In the rows, zero is written as 128.
name the system of each run:
meba, trace 1 (8 x 26):
[[126 113 139 152  57 145 131  88 197  97 122 174 101 114 107 146 127 171
  144 104  98 126 140 135  90 146]
 [110 114 129 176 134 107 106 170 177 125  87 153  60 122 142  72  89 148
  159 129 140 108 136 155  98 121]
 [121 133 123 139 195 108 101 189 106 167 112 136  79 164 152 112 135 123
  134 130 178 146 121 140 187 102]
 [147 145 144  80 170 107 142 132  83 128 121 143 152 172  96 196 153 116
  141  98 139 161 129 120 191 114]
 [132 122 152  71 125  79 150  78 119  84 139 142 173 134  82 180 142 136
  143 140  98  94 140 120  84 112]
 [102  88 128 134 102 121 112  94 154 124 170 147 103 106 135 118 162 175
  109 180 108  69 128 121  57 120]
 [113  98 120 183  96 168 109 148 173 164 142 173  60 119 148 113 158 167
  125 122 141 131 120 126 148 161]
 [134 142 125 159 129 111 129 180 162 137  73 172 104 141 111 128 100 114
  182  82 154 157 123 153 183 159]]
refed, trace 2 (8 x 26):
[[112  75 134 140 173 133 127 192 152 147 107 158  62 126 157  78 103 123
  166 102 124 125 109 124 145 142]
 [114 144  97 112 196  86 141 175 125 138 111 143 144 162 141 109  97  74
  166 129 172 154 109 152 171 141]
 [137 189 101 100 135 100 136 101 100 127 138 125 199 162 104 176 147 100
  117 146 165 156 133 140 165 128]
 [147 151 136 115  62 146 136  55 128 105 151 123 174 118  91 189 163 155
  100 130 106 127 147 115 103 129]
 [120  96 156 151  68 152 129  87 153 100 136 126  94  75 129 110 129 171
  117 132  83  87 139 119  66 127]
 [106  92 143 169 145 134 109 172 145 137 108 132  43 106 165  59 104 149
  139 132 131 105 128 134 110 114]
 [129 127 117 131 198 117 104 205 131 169  92 132  94 168 144 103 107 110
  149 113 155 149 115 135 174 112]
 [144 154 108  72 178 104 141 146 115 134 119 131 189 180 104 169 120  84
  146 111 138 159 119 127 170 133]]
bab, trace 3 (8 x 26):
[[124 153 120 145 182  61  90 194 101 160 101 121 114 144 123 102 127 122
  142 166 177  98 126 147 145 105]
 [138 115 120  92 176 149 113 148 104 177 158 142 132 183 125 186 182 135
  107 126 138 152 113 102 183 122]
 [134  89 159  70 123 150 170  79 140  89 138 158 145 140 103 186 135 131
  145  78  75 145 130 103 116 131]
 [101  92 146 118 123  92 150  96 139  81 129 132 109  86 136  86 102 132
  144 156  99  76 133 138  49 113]
 [ 98 123 107 188 114 123 100 138 128 156 156 133  76 100 166  76 159 157
  108 183 171  98 123 146 125 133]
 [135 155 112 171  93 140 119 151 153 158 117 171 115 139 110 162 161 140
  142  99 169 163 123 137 201 172]
 [149 154 131  92 149  72 137 148 149 107  82 152 167 167  71 168  98 106
  180  95 122 132 134 139 131 131]
 [119 109 131  70 204  90 111 128 119 123 141 110 135 173 132 126 118 125
  116 171 114  97 129 126  72  66]]
nokov, trace 4 (8 x 26):
[[102 151 125 156  86 114 121  67 100 113 169 122 121  95 147 121 168 158
   88 192 165 109 139 148 107 112]
 [149 142 129 177  70 179  94 139 148 173 132 139 111 122 109 163 178 169
  109 106 135 140 131 109 172 157]
 [153 121 133 131 116 136 131 177 171 139  89 121 156 114  94 114  82 105
  169  75  84 107 118 110 118 176]
 [111 117 121 112 179  94 118 150 127 119 121  91 131 129 151  62  79 105
  129 169 119  86 128 138  61  92]
 [117 136 116 125 176 154 107 119  94 147 152 110  91 168 176 126 150 138
   80 160 168 171 131 136 156  71]
 [141 146 132 122 107 175 168 100 111 115 129 143 143 132 132 169 134 105
  130  72 139 203 127 126 206 154]
 [124 138 137 130  63 101 175  85 128  79 123 129 173  64 102 114 104 110
  155 124 108 100 130 135 102 174]
 [119 130 124 169  95 109  84 130 134 146 146 109 109  94 127  94 153 173
  101 191 132  60 132 127  70 120]]
rafi, trace 5 (8 x 26):
[[129 135 128 143 114  69 108 144 172 109  96 126 137 108  96  92  87 133
  160 147 112  64 139 146  54 132]
 [110 124  94 111 184  98  86 143 166 149 140 143 106 194 140 121 132 145
  112 185 147 116 127 149  85  81]
 [120 133  94 122 135 168 127 111 166 143 148 172 115 187 143 175 155 135
  115 113 156 199 125 139 173 133]
 [138 141 154 119 100 152 181  85 120  71 100 140 133 120 121 157  97 109
  154  61 117 191 146 139 163 129]
 [133 120 189 115 151  98 144 125  44  95 102  92 105  90 129 116 120 125
  131 119 118 104 144 117 126  80]
 [134 105 152 150 138 120  90 174  81 186 149 116 105 101 116 129 191 165
  107 155 134  65 116  93 151 135]
 [139 115 109 152  80 138 110 156 195 166 130 155 145 120  87 140 145 146
  147 119 105  92 112 112 120 194]
 [113 113 105 103 140 103 145 116 207  89 118 157 142 155 120 109  71 109
  161 133  99 120 129 149  56 127]]
nokov, trace 6 (8 x 26):
[[101 112 142 153 171 127 124 145  95 125 114 117  50 113 187  65 107 128
  125 136 159 137 132 149 139  83]
 [128 157 130 143 141 129 141 144  57 148 125 122 126 114 147 128 150 103
  128 116 182 164 121 133 222 139]
 [146 176 117 111  90 112 156 104 100 122 136 106 222 103  93 156 137  93
  132 126 133 127 125 121 155 174]
 [138 142 112 121  76 133 112  83 160 119 150  99 181 116 102 140 133 149
   98 170  95  86 136 119  50 132]
 [134  96 129 149 115 191  85 129 185 153 136 123  76 143 146 121 133 173
   97 125  99 125 134 117  83 108]
 [125  90 137 145 158 176 136 179 152 140  97 143  69 134 164  86  88 114
  152  75 117 164 117 123 160 136]
 [108 139 123 127 170  89 166 154  84 111 109 114 133 100 160  72  81  71
  160 130 160 135 119 148 159 136]
 [118 188 111 131 126  88 126 100  68 127 151  97 172 116 133 128 155 112
  101 185 183 127 133 148 151 116]]
Dok, trace 7 (8 x 26):
[[142 152 149 142 170  91  68 172 121 140  80 104  84 166 116 117 116 156
  123 142 144 110 151 142 109  60]
 [147 105 146  71 205 131 107 165  96 160 130 113 124 183 117 168 149 127
  115 115 111 131 122  94 147  86]
 [142  82 152  63 137 147 165 115 121 119 148 132 170 124  96 173 138 116
  143  86  68 116 115  81 128 153]
 [108  86 148 126  81 113 166  89 125  99 158 142 137  50 121 109 142 132
  145 143  96  70 117 111  91 171]
 [ 90 119 114 181  93 108 133 116 120 140 166 171  90  85 156 100 172 149
  128 171 173 105 119 147 149 159]
 [120 162  95 177 111 127 110 156 172 153 112 173 101 158 127 137 137 137
  140 118 183 170 128 163 179 153]
 [149 169 114 130 145 100  95 159 188 121  66 136 131 186  96 135  75 123
  158 106 133 146 145 157 105 104]
 [131 127 145  78 194  85 110 129 114 107 109 106 131 174 118 137 104 129
  125 147 111 108 144 132  74  55]]
Zam, trace 8 (8 x 26):
[[116 143 116 119  90 103 122  68 145 117 162 178 142 149 101 190 191 167
  115 165 149 124 141 140 118 128]
 [127 124 156 150  90 108 103 106 160 113 116 178  75 142  92 179 165 196
  138 124 123 112 156 136 106 100]
 [126  86 166 133 151  88 108 165 154 122  91 178  55 143 102 139 133 168
  169 103 111  97 136 129 116 106]
 [111  67 137  92 202  75 135 182 130 141 124 169 102 146 117 121 132 117
  173 128 115  88 105 114 127 129]
 [101  85 101  66 182  93 154 133 124 143 182 167 163 147 128 140 159 105
  143 165 123  96  98 111 125 154]
 [103 110 101  96 111 114 149  69 139 120 197 173 164 134 120 170 183 137
  119 174 134 116 115 125 115 155]
 [111 125 127 147  72 111 129  68 166 102 152 188 103 126 115 168 175 177
  128 145 140 122 141 144 108 134]
 [117 117 148 161 108  92 108 131 176 110 100 194  59 142 105 147 142 180
  164 117 141 121 145 150 117 113]]
vuvid, trace 9 (8 x 26):
[[157 176 112 120 126  90  92 153 129 166 119 128 187 162  69 183 166 134
  126 144 146 107 125 119 154 140]
 [151 128 129  87 118 120 120 109 178 112 120 126 176 160  74 168 114 139
  133 122  74 101 134 112  63 121]
 [107  58 148 102 139 149 137  97 161 104 149 143  87 125 149 114 119 152
  128 130  77 100 130 113  56 103]
 [ 95  63 141 134 161 153 147 143 120 137 148 173  47 118 176 101 147 137
  142 116 139 141 111 124 162 133]
 [115 137 129 135 155  86 157 160  86 128 109 162 120 119 130 125 133  95
  169 109 177 152 115 144 212 156]
 [135 188 121 119 134  43 124 130  92 120 114 120 190 131  84 145 138 109
  143 163 165  99 134 147 138 128]
 [141 150 116 105 118 106  85 101 144 139 148 114 169 159  87 177 166 162
   95 173 114  87 139 122  73 101]
 [137  83 140 103 119 175 114 105 189 129 138 154 103 165 114 171 146 169
  120  99  75 130 132 104  91 115]]
rafi, trace 10 (8 x 26):
[[131  66 165 113 139 163 130 141  83 164 166 129  99 102 134 149 190 152
  109 114  99 102 112  76 160 138]
 [120  81 135 144  88 130 155 144 150 136 142 168 125  70 113 112 141 132
  163 110 104  84 104 108 133 206]
 [100 118 112 130 133  53 141 140 166 104 118 160 138 107 118  84  94 112
  177 160 132  76 118 155  77 153]
 [ 98 151  91 127 163  62  98 125 149 133 140 162 120 175 132 124 145 137
  131 197 181 116 129 163 107 100]
 [132 172 108 141 105 139 109  99 154 131 128 163 118 182 117 187 161 154
  111 127 169 187 143 155 163 115]
 [156 151 170 131  98 163 140  91 133  82  85 126 108 143 110 170 103 141
  132  61 110 186 161 132 138  94]
 [143  93 195 107 166 139 133 140  70 110 100  93  79 115 136 125 117 137
  124  90  92 122 139 101 128  74]
 [131  72 157 123 158 131 120 185  86 179 149 131 101 102 125 124 179 141
  131 120 113  82 103  80 167 151]]
refed, trace 11 (8 x 26):
[[112  60 133  80 148 113 147 118 133 139 183 170 133 127 115 157 180 140
  136 149  95  82 105  94 110 153]
 [ 76  77 114 118 133 113 169  93 146 103 173 199  89 117 162 118 151 130
  153 149 147 132 111 143 131 149]
 [ 98 152 113 162 113 114 141 106 153  99 114 185  77 138 153 120 120 133
  150 121 185 178 141 181 162 126]
 [146 196 127 153 106 107 103 124 161 104  68 134 122 165 100 151  96 139
  142 106 159 169 161 166 136  97]
 [165 169 149 113 130 101  93 124 126 111  81  86 155 154  80 152 103 143
  119 125 102 108 159 130  79  72]
 [145 101 176  93 160 115 108 128  79 132 135  92 124 123 106 141 148 154
  105 143  83  68 137  91  84  78]
 [118  52 170 103 165 125 140 149  85 145 156 150  83 103 133 135 176 146
  136 120 101  90 110  87 147 127]
 [ 96  79 130 123 153 101 167 150 129 127 141 202  99 113 133 122 148 114
  180 112 147 128 102 132 177 176]]
Zam, trace 12 (8 x 26):
[[105  85 110 135 158 198 128 130 151 150 158 136  68 150 196  97 129 133
  101 123 132 175 116 127 144 116]
 [124 129 140 121 129 144 178 118  97 113 123 160 121 124 140 152 136 102
  154  72 152 192 122 133 215 154]
 [127 185 143 130 114  52 145 111  64  96 105 118 163  99 101 133 131 110
  147 148 166 111 142 150 151 120]
 [143 166 112 162 115  98  62 153 123 171 129  87 142 129 107 117 154 156
   94 188 148  71 137 128  97 110]
 [163 109 127 130 112 191  88 158 179 174 123 116 133 151 106 154 131 155
  108  98  81 122 123  94 109 139]
 [131  87 155  87 135 163 174 105 147  78 110 134 128 124 131 130  78 107
  153  71  64 151 133 114 104 125]
 [ 83 105 130 120 162 111 169 105  92  90 145 125  98  96 189  65  98 101
  135 154 146 129 125 148 116 110]
 [108 141  92 164 135 130 121 150 101 173 160 138 118 116 164 105 169 120
  113 163 191 140 111 141 193 159]]
Dok, trace 13 (8 x 26):
[[120 114 119 134 122 138 127 135  75 173 184  97 153  76 147 106 179 123
   96 174 142  88 101 102 152 168]
 [125 137  77 151  78 182 131 117 172 163 166 143 162 122 138 133 154 124
  111 134 143 146 110 124 155 197]
 [117 146  89 162  85 153 124 112 217 111 111 136 130 134 145  88  75 123
  137 129 127 149 134 161  81 149]
 [103 143 116 140 169 114 119 125 136 106 112 113  85 150 176  73  75 119
  123 154 158 150 145 169  98  68]
 [131 152 139  99 188 136 138 129  67 122 111 103 122 165 153 141 116 101
  115 109 155 188 137 134 182  78]
 [173 157 160 103 118 147 144 127  78 120 102  77 183 117  94 166 120 107
  124  80 103 145 135  99 159 129]
 [150 128 153 133  84 141 116 122  98 139 135  66 169  67 106 113 138 138
  101 146  85  62 129  92  83 141]
 [111  93 107 148 112 173 107 123 127 174 188 113 117 101 165  99 173 154
   80 176 127  99 107 106 115 150]]
meba, trace 14 (8 x 26):
[[122 122 104 136 130 177 136 140  99 179 176 129 140 120 158 131 173 114
  101 129 154 156 102 108 203 172]
 [148 166 122 125  77 130 167 102 137  98 114 137 191 112  91 157 110  96
  155  87 126 159 130 135 157 181]
 [120 166 112 133 111  84 123 100 149  90 110  98 164 115 124  87  78 115
  129 172 131  97 146 159  50 108]
 [120 135 114 152 138 174  87 119 121 155 152  88  92 143 178  97 138 153
   63 170 147 140 134 131 107  83]
 [157 116 156 136 117 212 135 135 118 141 115 116  99 133 138 155 130 132
  116  52 107 188 133 103 184 131]
 [141 119 164 110 139 101 162 153 112  98  82 112 149  96 103 108  74  93
  176  80  92 107 127 117 123 143]
 [108 126 112 113 170  85 121 150  87 149 155  90 155 102 145  76 128 104
  119 196 138  66 109 121  98 125]
 [125 133  99 129 106 180 122 106 111 171 189 118 159 129 144 148 187 134
   79 156 146 144 109 109 165 157]]
bab, trace 15 (8 x 26):
[[103  99 128 102 125 165 166  64 101 114 186 158 111 135 161 164 177 135
  101 132 139 173 122 119 161 124]
 [123 135 162 140  53 106 164  62 122  69 120 158 132  76  95 155 142 149
  149 112 118 116 146 138 120 147]
 [127 150 134 171 101  60  91 157 134 136 108 121 124  94  95  98 129 154
  141 171 140  48 140 140  81 133]
 [137 127  99 155 152 137  66 195 158 203 134 133 106 164 126 124 158 153
  113 147 148 109 115 117 145 135]
 [141 104 120  99 159 168 140 148 176 135 116 167 119 187 122 164 117 115
  154  67 110 189 120 118 166 142]
 [109 106 145  73 172  94 179  96 127  63 113 146 128 142 136 123  78  93
  165 110 110 145 134 142 102  98]
 [ 90 120 139 121 145  94 136  86  74 103 162 122 103 104 165 103 152 139
  105 192 155 103 132 144 106  84]
 [127 135 144 172  67 146 112 103 103 151 158 146 104  92 123 159 205 175
   98 140 153 122 134 116 165 146]]
vuvid, trace 16 (8 x 26):
[[ 85 112 108 150 121 142 138  87 163 110 153 182  66 139 176 115 142 149
  126 149 163 164 131 163 132 118]
 [124 162 137 162 138 111 118 144 124 119  82 164  70 155 133 137 123 137
  151  99 179 177 147 166 186 102]
 [157 181 162 129 154  81 101 162  80 127  66  92 132 141  91 138 112 126
  138 115 144 121 151 133 146  81]
 [161 131 154  95 142 124  99 139  81 154 137  68 168 123  94 149 153 138
   95 145  91  78 133  86 105 102]
 [140  76 133  94 106 181 141 109 141 152 174 123 158 114 117 155 159 137
  109 115  68 107 112  75 108 167]
 [102  79 122 132  90 148 179 105 171 103 149 181 121  85 141 108 120 118
  162 109 106 125 109 127 120 191]
 [ 86 123 104 168 125  86 148 135 150 111 124 170  89 101 163  68 106 116
  162 157 173 119 120 173 127 150]
 [116 172  91 151 171  86  94 162 129 153 117 137 113 174 143 114 128 124
  127 170 198 145 129 168 155 103]]

runs to name:
trace 17 (2 x 26):
[[114 114  89 145 134 184 108 134 176 170 156 164  92 169 163 136 153 146
  106 128 151 172 115 131 160 140]
 [133 141 123 128 110 154 172 121 161  94  96 153 138 133 129 131  80  90
  167  60 127 197 133 144 164 158]]
 => rafi
trace 18 (2 x 26):
[[ 90 100 137 119 121  97 159  92  71 113 181 142 126  70 151 109 175 132
  123 178 144  85 113 120 127 143]
 [118 135 112 168  55 119 124 103 142 145 166 162 143  89 107 147 190 161
  121 163 145  89 125 125 133 185]]
 => bab
trace 19 (2 x 26):
[[157 154 145 118 179  77  89 193 116 147  72  98 133 155  92 121 100 121
  149 125 130  96 138 125 125  94]
 [139 113 130  62 188  97 116 140  98 149 155 106 176 165 102 164 154 121
  112 155 106  89 118  98 109 102]]
 => Dok
trace 20 (2 x 26):
[[136 115 117 151  58 143 139 133 164 148 142 142 165  78  99 126 142 132
  142 119 101  88 111 106 121 210]
 [ 95 119  77 155 112 123 120 137 184 146 155 131 136 107 158  61 108 121
  126 184 134  91 110 146  76 162]]
 => refed
trace 21 (2 x 26):
[[111 136 129 146 115  75 129 124 191  86  86 188  93 147 107 129  99 145
  179 122 138 127 145 173  93 119]
 [110 137 148 121 176  53 108 140 113 107  99 158  75 159 117 137 128 148
  152 148 162 114 146 158 122  66]]
 => Dok
trace 22 (2 x 26):
[[124 110 130  81 111 149 198  79 135  82 142 150 173 112 122 154 107  89
  154  86  94 160 121 121 137 165]
 [ 96 130 127 138  97  87 161  87 120  78 136 126 137  65 145  72 101 112
  142 168 133  89 132 153  76 138]]
 => meba
trace 23 (2 x 26):
[[131 135 136 153  59 129 100  89 155 131 148 164 114 126  91 180 191 189
  110 141 129 108 143 124 113 132]
 [119  88 134 135 109 136 116 119 208 110 115 164  82 140 118 123 111 166
  147 120  90 112 139 134  57 119]]
 => refed
trace 24 (2 x 26):
[[131 112 172 116 142 145 127  96 134  79  94 127  63 151 141 134  99 156
  126  94 103 157 158 138  94  55]
 [124  80 168 122 185 146 124 164  85 152 123 139  48 133 155 129 150 144
  127  96 128 139 123 108 176  95]]
 => rafi
trace 25 (2 x 26):
[[135  99 118 137 129 143 128 181 202 142  94 169 112 143 115 115  96 125
  178  78 105 134 112 124 132 173]
 [105 114 119 110 186  82 154 155 131 103 106 123 129 125 152  66  58  79
  166 138 130 113 119 147 100 119]]
 => vuvid
trace 26 (2 x 26):
[[102 135 109 141  83 129 174  90 114 121 165 175 143  92 137 140 168 113
  141 133 166 150 114 139 187 188]
 [121 169  98 180  44 129 130  92 184 113 121 161 138 109 116 131 129 141
  137 131 156 145 138 164 130 169]]
 => refed
trace 27 (2 x 26):
[[155 136 145  77 123 106 128 116 122 127 128 132 192 149  58 204 155 133
  137 116  93 105 129 102 121 135]
 [125  84 150  97 102 116 142  89 156  97 148 150 136 111  96 150 142 156
  138 135  70  75 130 109  58 133]]
 => vuvid
trace 28 (2 x 26):
[[137 142 102 169  57 153 142 136 157 152 139 137 166  82 115 120 138 119
  138 117 129 119 110 124 158 217]
 [118 151  69 163  88 142 111 130 191 149 139 115 165 111 142  78 101 118
  119 171 138 107 119 146  85 170]]
 => refed
trace 29 (2 x 26):
[[105 128 116 112 186  88 128 143 125 109 112  99 121 138 160  63  70 100
  135 166 134 108 131 150  78  86]
 [116 156 124 134 157 141 114 103  80 131 144 114  99 157 168 134 154 135
   86 155 180 178 139 146 165  73]]
 => nokov
trace 30 (2 x 26):
[[139 104 122 134  73 173 113 107 178 154 160 151 138 125 104 171 179 171
  108 123  95 111 121 100 111 168]
 [107  77 118 155 103 154 124 129 208 122 132 172  71 119 149  91 112 156
  146 125 104 114 126 135  83 146]]
 => Dok
trace 31 (2 x 26):
[[116 138 136 121 157 136 151 115 134  75  87 123  96 150 163  96  57 102
  148  97 132 185 144 159 123  81]
 [137 159 165 112 166 101 142 134  44 103  93  83 127 111 136 114  99  99
  129 117 144 140 141 134 155  86]]
 => Dok
trace 32 (2 x 26):
[[ 95  95 133  83 166  86 158  82 154  70 137 177 106 163 135 139 110 128
  153 139 121 132 137 150  80  89]
 [ 87  93 125 123 174  98 122 121 112 134 162 177  65 152 160 130 175 156
  122 170 166 128 122 139 142  94]]
 => Zam
trace 33 (2 x 26):
[[135 134 107 130 174 123  81 175 193 150  91 142  95 201 124 125  96 140
  138 123 131 145 133 147 106  87]
 [122 106 142 102 199 147 131 138 125 120 112 145  70 186 160 137 108 125
  132  97 134 190 134 136 154  70]]
 => bab
trace 34 (2 x 26):
[[136 154  95 160 135 120 103 202 129 183 117  92 163 103 128  76 110 101
  126 150 145  90 107 125 144 173]
 [141 172  81 112 162 140  99 147 142 155 126  68 187 168 138 108  92  92
   98 156 139 143 126 135 111 113]]
 => nokov
